grid =
[[109 117 116 130 122 135 123 142 118 112]
 [139 140 119  99 147 135 128 144 121 141]
 [117 123 139 107 139 138 133 135 138 121]
 [129 137 124 130 123 127 106 125 122 129]]
grid[-4, 0]: 109
grid[:, -1]: [112, 141, 121, 129]
grid[-2, 7]: 135
grid[-3, 6]: 128
grid[:, 5]: [135, 135, 138, 127]
grid[-1, 7]: 125
grid[-2, -2]: 138
grid[2, -5]: 138
grid[3]: [129, 137, 124, 130, 123, 127, 106, 125, 122, 129]
grid[:, -3]: [142, 144, 135, 125]
grid[3, 6]: 106
grid[-1, -1]: 129
grid[1, 2]: 119

B = [133 133 124 128 104 137 128 134 126 152 118 120]
B[0]	133
B[10]	118

arr =
[[123 128 130 124 139 142  99 129 132 129]
 [125 130 122 126 139 141  99 129 138 129]
 [126 127 134 127 139 104 144 130 111 128]
 [125 129 122 125 139 112 141 129 111 131]]
Indices start at 0.
(0, 0) = 123
(0, 8) = 132
(3, 9) = 131
(3, 0) = 125
(1, 4) = 139
(0, 5) = 142
(3, 7) = 129
(1, 5) = 141
(2, 8) = 111
(1, 3) = 126
(0, 3) = 124
(3, 3) = 125
(2, 1) = 127
(1, 1) = 130
(1, 2) = 122

a =
[[137 129 114 128 123 115 135 113 117 128 132 131 136 120]
 [128 129 113 129 142 132 131 140 113 135 122 150 126 138]
 [134 129 115 127 125 119 131 130 112 135 127 142 131 122]
 [122 123 137 128 118 124 115 147 133 129 128 130 123 120]]
a[0, -14]: 137
a[-3, 6]: 131
a[0, 13]: 120
a[0, 9]: 128
a[:, -9]: [115, 132, 119, 124]
a[-1, -1]: 120
a[1]: [128, 129, 113, 129, 142, 132, 131, 140, 113, 135, 122, 150, 126, 138]
a[:, 0]: [137, 128, 134, 122]
a[:, 8]: [117, 113, 112, 133]
a[1, 3]: 129
a[3, -5]: 129
a[-1, 6]: 115
a[3]: [122, 123, 137, 128, 118, 124, 115, 147, 133, 129, 128, 130, 123, 120]
a[-2]: [134, 129, 115, 127, 125, 119, 131, 130, 112, 135, 127, 142, 131, 122]
a[:, 3]: [128, 129, 127, 128]
a[-2, 6]: 131

X =
[[126 119 124 128 128]
 [131 136 135 139 120]
 [144 123 135 130 120]
 [135 125 132 120 123]
 [122 134 133 131 121]
 [124 134 132 134 123]
 [119 128 125 134 129]
 [108 148 109 115 153]
 [135 146 141 138 120]
 [135 137 136 130 123]
 [128 136 132 137 123]
 [123 138 130 120 129]]
X[0,0]	126
X[7,1]	148
X[11,1]	138
X[:, 4]	[128, 120, 120, 123, 121, 123, 129, 153, 120, 123, 123, 129]
X[6]	[119, 128, 125, 134, 129]
X[:, 1]	[119, 136, 123, 125, 134, 134, 128, 148, 146, 137, 136, 138]
X[:, 3]	[128, 139, 130, 120, 131, 134, 134, 115, 138, 130, 137, 120]
X[3,1]	125
X[10,0]	128
X[3,2]	132
X[8]	[135, 146, 141, 138, 120]
X[11,0]	123
X[3]	[135, 125, 132, 120, 123]
X[9]	[135, 137, 136, 130, 123]
X[1]	[131, 136, 135, 139, 120]
X[10,2]	132
X[5,3]	134
X[5]	[124, 134, 132, 134, 123]
X[0]	[126, 119, 124, 128, 128]
X[8,2]	141
X[2,1]	123
X[:, 0]	[126, 131, 144, 135, 122, 124, 119, 108, 135, 135, 128, 123]

A =
[[126 126 143 126 126 115 127 145 135 130 137 121 128]
 [123 132 120 133 132 128 138 133 151 126 141 129 131]
 [134 125 146 125 129 130 121 126 118 133 124 127 128]
 [134 124 127 124 127 129 122 117 116 129 122 127 131]
 [126 126 141 121 127 128 123 123 118 129 124 128 125]
 [135 122 137 119 127 125 121 130 117 127 121 123 119]
 [128 121 147 124 128 115 124 139 138 130 135 130 119]]
Rows and columns are counted from 0.
(0, 0) => 126
(3, 12) => 131
(2, 1) => 125
(2, 9) => 133
(6, 5) => 115
(5, 8) => 117
(0, 7) => 145
(1, 7) => 133
(4, 8) => 118
(6, 7) => 139
(1, 1) => 132
(2, 12) => 128
(6, 2) => 147
(5, 9) => 127
(5, 2) => 137
(4, 1) => 126
(2, 6) => 121
(3, 11) => 127
(1, 5) => 128
(5, 5) => 125
(1, 11) => 129
(1, 8) => 151
(3, 4) => 127
(1, 3) => 133
(3, 9) => 129
(3, 6) => 122
(1, 10) => 141
(6, 12) => 119
(4, 12) => 125

m =
array([[123, 129, 112, 112],
       [137, 135, 109, 109],
       [107, 122, 115, 115],
       [125, 132, 113, 113],
       [108, 124, 115, 116],
       [136, 137, 111, 111],
       [131, 135, 112, 112],
       [122, 128, 111, 112],
       [107, 125, 117, 117]])
m[0,0] -> 123
m[4,3] -> 116
m[0,1] -> 129
m[5,3] -> 111
m[1,1] -> 135
m[3,3] -> 113
m[4] -> [108, 124, 115, 116]
m[2,2] -> 115
m[:, 2] -> [112, 109, 115, 113, 115, 111, 112, 111, 117]
m[2,1] -> 122
m[6,1] -> 135
m[8,2] -> 117
m[6] -> [131, 135, 112, 112]
m[7,1] -> 128
m[1,3] -> 109
m[0,2] -> 112
